(in the rows, 128 means zero)
The rows of A fall into 4 groups, which share some directions, and each row is roughly a mix of its group's hidden directions.
A:
[[ 97 116 127 119 108 128 137 133 199 124 121 155 150]
 [ 96 146 136 118  80  91 145 125 104  96 128 148 149]
 [148 126 155 169 118 135 148 170 109 121 114 122  81]
 [109 102 151 115 104 119 106 124 194 115 108 131 138]
 [119 155 129 125 136 137 114 126  59 165 142 119 109]
 [ 89 107 125 116 123 105 101 114 137 144  68 139 110]
 [ 83 132 141 116 114 154 127 128 132 192 122 148 112]
 [137 130  85  91 107 132 132 124 136 116 183 132 157]
 [ 83 120 135  96 119 137 110 169 149  91 140 141 106]
 [111 143 113 153 121 123 101 142  68 158 122 113 100]
 [ 87 119 135 120 131 134 108 117  68 156 154 138 108]
 [134 136 114 156 134 120  99 129  62 122 130  94 107]
 [146 147 128 133 153 136 169 138 122 105 123 129  63]
 [138 174 149 189 155 114 140 131 131 136 135 121 110]
 [118 146 122 133 136 125 107 127  52 148 144 115 109]
 [ 81 110 137 114  84 152  96 129 118 132 153 114 102]
 [ 87 100 141  94 132 157 100 141 141  97 154 120 107]
 [ 88 131 149  94 120 151 142 117 162 154 147 164 147]
 [143 182 155 155  99 107 101 124 148 131 139 153 139]
 [ 91 110 148 133  89 122 114 137 187 131 111 139 138]
 [136 132 154 123 152 144 103  91  93 155 117  91  99]
 [116 142 111 145 128  90  96 131 113 133 146  99  72]
 [ 87 117 133 141  85 108 152 137 110  93 122 133 165]
 [122 119 129  97 127 170 154 116 150 144 105 150 178]
 [102 144 136 126 129 113  92 165 126  79 144 165 135]
 [ 88 127 132 126  82  93 153 125 104  96 126 137 155]
 [140 143 135 153 130  95  77 122 100 122 161 144 159]
 [124 143 166 120 116 160 111 129 112 185 114 114  99]
 [172 155 122 160 124  98 155 118 118 158 100 136 152]
 [157  95 155 134 163 126 141  89 100 124 109  95 117]
 [149 163 131 146 165 120 114 114 108 132 181 101 142]
 [121 162 127 155  90 118  93 143  92 136 165 143 119]
 [121  97 134 115 128 118 163 116 149 147  70 111 155]
 [ 88 105 135 101 133 159  90 136 134 101 163 120 104]
 [110 170 101 124 166 132 119 100 110 157 155 112 153]
 [141 119 149 100 122 138 137 118 201 124 104 130 143]
 [ 95 156 152 131  78  92 137 120 128 107 146 141 153]
 [ 84  80 137  88 126 145 102 136 138 100 133 120 128]
 [162 119 152 167 113 138 146 159 119 108 127 129  79]
 [149 151 132 141 143 133 161 136 109 106 125 129  61]
 [109 110 125 117 122 120  91 117 152 150 136 127 195]
 [172 172 133 161 135 166 115 149 153 145 129 134 130]
 [136 155 134 111  67 111 110 131 122 112 135 168 151]
 [ 93 114 125 116  82 102 146 143  98  92 114 130 153]
 [191 133 138 120 142 129 113 124 121 108 101  83 115]
 [ 86 106 127  92 112 165 143 145 171 139 123 112 129]
 [144 140 101 102 144 139 129 110 125 121 198 128 151]
 [170 114 106  88 128 179 103 147 133 139 115 131 129]
 [ 74 110 131 111  83 144  93 129 140 149 131 115 142]
 [148 106 135 118 191 122 125 101 154 125 128 113 163]
 [104 172 100 125 158 126 114  96 121 155 151 104 153]
 [118 135 115  93 149 131 112  83 133 140 154 132 181]
 [121 105  80 137 132  94 152 139 114  93 147 161 144]
 [153 112 124 135  75 139 158 168 138  99 137 139 108]
 [140 157 126 113  68 111 116 129 128 116 132 171 153]
 [135 122 146 111 122 173 163 127 140 136 121 156 183]
 [166 143 149 129 146 142 105 111 132 139  93  78 104]
 [160 160 152 163 156 158 153 121 117 121 159 111 148]
 [119 150 133 130 145  95  92 158 130  83 152 163 128]
 [102 166 154 152 100  76 134 112 117 110 132 142 138]
 [149 135 127 141 115 116 192 114 138 149  82 127 134]
 [150 184 134 140  80 119 127 141 129 117 131 159 149]
 [102  98 143 111 118 125 116 116 142 145  60 147 129]
 [142 175 154 159  99  98 103 119 147 132 144 156 137]
 [171 156 132 149 156 160 108 140 161 158 141 126 108]
 [ 96 157 157 157 103  77 140 107 121 113 141 135 139]
 [172 124 100 150 147 108 123 139  89  89 126 103 116]
 [117  90 121  85  93 125 127 115 159 110 111 154 157]
 [103 110  97 157 100  95 105 157 135  86 127 132 138]
 [160 167 123 139  82 137 113 155 134 119 120 165 151]
 [117 119 165 149 144 118 107 116 117 153  68 123 104]
 [ 81 119 140 169 133  84 163 111 122 116 140 120 131]
 [ 78 127 109 135 109 121 157 139 134 137 154 176 152]
 [140  95 129 107 176 122 150 105 161 124  95 113 150]
 [112 126 119 121 152 133 113 108  57 149 145 123 105]
 [116 142  86 155 131 112 133 145  64 129 148 137 124]
 [129 150 153 119 150 143  96 102  94 165 120  97 100]
 [131 175 146 149  78 103 122 136 123 109 131 159 149]
 [112 103 122 123  67 103 125 146 146 108 100 132 100]
 [ 83 145 154 117 107 160 131 123 146 180 132 145 131]
 [139 162 124 132 157 124 117 102 116 129 185 112 164]
 [141 165 124 137 159 121 114 102 113 132 182 103 152]
 [131 153 132 138 144 108  88 155 107  91 168 156 122]
 [102 128 133 120 152 140 110 104  68 159 148 125 103]
 [153 167 115 147 138 140 145 139 107 123 187 108 143]
 [168 112 108  89 131 176  95 143 136 141 112 134 127]
 [ 91  89 135 113 164 105 139  89 120 135 138 103 108]
 [ 84 107 124 112 106 127 130 131 186 135 119 160 143]
 [141  91  99 121 167 161 132 145 102 125  88 113 116]
 [106 105 115  71 149 122  98 100 118 161 136 136 136]
 [137 133  92 167 106  83 127 162 104 100 124 126 138]
 [130 148 152 176 116 143 165 165 136 121  92 118 121]
 [160 101 102  90 131 179 101 146 133 136 109 133 130]
 [186 132 118 115 153 117 121 127  83 100 128 102 119]
 [106 121 132 126 121 108  77 140  99  88 163 149 117]
 [127 165  86 138 142 110 112 113 120 123 180 102 111]
 [147 113 141 134 123 140 175 108 111 158  99  91  97]
 [150 170 131 172 148 160 164 150 120 129 136 109 136]
 [113 115 120 128 112 114  78 126  86 100 163 141 103]
 [111 114 119 127 112 111  73 122  91  98 158 144 109]
 [162 137 128 158 107 108 164 103 104 167 100 118 137]
 [145 166 133 151 135 106 100 150 106 100 166 161 132]
 [105 105 152 120  93 127 105 135 190 121 107 130 135]
 [181 109 160 130 119 141 144 151 124 101 169 138 140]
 [154 166 139 140  82 128  98 150 124 112 114 161 150]
 [105 159 116 138  78 134  99 160 108 132 156 149 115]
 [135 151 175 124 109 145 115 119 177 150 102 103 132]
 [172 166 121 162 134 104 155 117 126 159 104 134 146]
 [126 150 131 119 182 130 114  94 116 142 163 126 167]
 [ 89 121 138 127  79 113 152 141 109  93 125 121 164]
 [159 143 165 143 109 129 120 129 179 118  98  95 136]
 [140 148 106 136 154 128 139 133  57 140 153 132 115]
 [137 165 149 190 155 119 135 119 152 147 144 123 118]
 [131 113  93 171 108  84 129 150 135  90 112 125 137]
 [152 108 137 150  84 130 149 170 130 100 117 132  92]
 [135 166 113 127 153 134 121  95 116 136 181 113 163]
 [ 87  71 117  93 129 102 139 112 111 118 131 116 122]
 [131  97 168 119 112 148 155 152 140 125  86 156 154]
 [127  80 100 104 161 161 142 143 112 127 104 101 118]
 [ 73 113 126  98  99 157 113 148 154 139 140 113 112]
 [108  89 124 107  92 132 137 138 153 118  78 154 114]
 [124  99 136 108 123 142 165 114 156 151  75 103 139]
 [167 150 134 149 128 141 152 149 120 105 186 114 140]
 [171 172 137 161 147 153 111 145 156 151 131 127 117]
 [129 126 103  81 151 132 114 102 127 139 179 134 160]
 [ 89 135 135 115 123 127 102 163 133  74 136 163 131]
 [175 116 103 148 150 101 130 134 125  74 122 108 128]
 [ 96 114  88 115 143 126 143 129  81 133 160 163 127]
 [118  90 179 127 120 125 134 145 138 127  75 150 124]
 [ 89 143 112 101 165 113 105  96 135 153 122 119 162]
 [ 87  79 132 104 136  92 139 104 106 120 136 109 116]
 [167 144 129 144 168 165 104 129 160 160 128 124 112]
 [164 181 124 160 112 151 126 157 146 130 120 150 142]
 [ 88 132 147 159 134  78 162 102 116 120 148 121 123]
 [107 120 127  97 125 167 163 147 172 130  97 115 110]
 [173 136 113 122 166 126 135 119  70 121 137 111 112]
 [ 94 130 157 113 125 153 107 116  90 177 140 129 104]
 [ 90 126 130 120  81  95 153 132 102  94 126 137 153]
 [ 85 114 101 117 134 120 146 132 100 137 165 177 134]
 [102 133 127 129 143 134 105 115  67 166 137 123  97]
 [101 121 142  99 119 145 151 121 184 141 137 165 150]
 [104  93 179 119 132 120 122 136 129 143  76 145 119]
 [101  81 126 103 104 146 151 105 141 147  96 100 120]
 [134 117 156 110 114 165 169 139 137 127 121 145 182]
 [170 156 123 151 132 100 164 122 139 139  92 146 157]
 [189 136 115 137 152 109 133 125 116  85 120  97 131]
 [139 159 128 128 160 130 123  99 128 125 186 117 167]
 [130 131 130 177 183 156 149 141 131 136 119 100 114]
 [144 163 127 137 161 120 113 104 114 130 183 107 155]
 [106 122 134 155 104 105 126 159 124 126  88 124  73]
 [174 145 128 166 157  98 140  98 104 132 124 137 153]
 [148 174 126 150 143 117 101 146 114 105 171 156 113]
 [119  87 137 117  92 133 140 149 144 121  76 151 105]
 [ 99 154  92 123 111 127  99 163 147 123 158 163 144]
 [161 161 136 148 146 148 145 129 107 126 183 107 148]
 [165 129 112 123 182 154 106 122 134 153 101 125 100]
 [121 102 138 162 176 135 146 118 148 152 151  91 110]
 [120 128 125 130 123 100  79 142  97  91 167 154 121]
 [122  96 134 132  95 122 133 162 132 125  76 137  86]
 [185 128 135 127 133 121 105 128 120 100  99  80 117]
 [137 157 127 107  67 103 114 133 124 112 127 164 149]
 [174 170 117 164 122 129 151 121 105 162 115 126 114]
 [ 81 118 140 159 138  83 166 110 121 120 147 116 124]
 [148 130 113  98 146 148 125  88 129 125 165 131 180]
 [165 102  93 110 157 175 116 143 142 149 114 131 118]
 [157 129 135 150 108 118 179 104 110 162  95 110 120]
 [152 126 132 145 110 120 179 107 113 165  94 104 111]
 [126 109 140 120 130 133 171 111 157 153  76 106 151]
 [171 105 154 118 103 154 154 145 142 106 167 140 140]
 [169 148 125 155 125 106 172 113 122 150  90 134 148]
 [ 79  84 136  91 127 144 103 138 139 100 143 122 128]
 [144 163 126 139 160 124 118 104 114 126 186 106 153]
 [ 84 108 140 101 130 154  91 144 136 101 163 121 107]
 [123 116 126  99 138 152 176 144 168 130  87 115 113]
 [ 88  81 124  96 121  92 140 110  98 111 131 122 123]
 [104 124 115 132 140 120 109 126  55 134 158 133 110]
 [172 186 140 161 140 148 117 144 141 142 124 127 118]
 [135 139 178 177 150 138 142 139 111 132  90 117 116]
 [138  82 106 116 177 164 128 136 130 144 118 104 107]
 [101 143 140 125 179 113  97  91 115 159 115 120 146]
 [ 88 141 158 103 113 156 134 115 155 175 133 149 136]
 [ 78 101 120 124  98 116 125 141 173 132 124 163 139]
 [103 135 120 121 146 117  74 149 134  97 163 155 150]
 [ 95  74 106  85 116 123 131 117 108 109 114 139 141]]
Here is one row of each group, with its name. Which group are the others in?
[ 94 137  93 113 150 123 104  95 138 156  85 137 144]
U
[ 85 100 124 100  99  93 146 119  95  99 121 128 140]
W
[126 127 124 140 125  96  70 118 104 119 172 145 150]
E
[154 126 130 133 110 114 140 145 189  88 114 129 155]
L

[121 109 128 156 189 147 147 126 135 144 128  90 104]
W
[120  89 139 123  94 128 138 153 145 116  76 149 100]
U
[164 107  88  91 155 167 126 138 128 145 113 128 108]
W
[106 112 127 143  92  98 124 158 134 116  82 130  88]
U
[154 157 147 143 173 152 134 111 110 142 163 118 160]
U
[125  77 114 121 178 163 137 127 127 141 126  99 112]
W
[137  85 109 121 175 169 127 137 139 147 118  99 114]
W
[114 145 126 129 138 102  88 159 120  85 160 163 130]
E
[155 155 141 171 162 133 131 148  96 137 143 104  97]
U
[105 161 112 130  79 139 104 167 123 140 156 144 111]
E
[117 149 169 118 124 160 122 116 148 186 109 119 111]
L
[ 92  94 139  98 120 160  91 132 126 120 159 105 108]
E
[130 111 111  75 135 117 110 109 132 124 184 130 152]
U
[142 168 118 155 169 135 124 130  92 154 148  95 116]
U
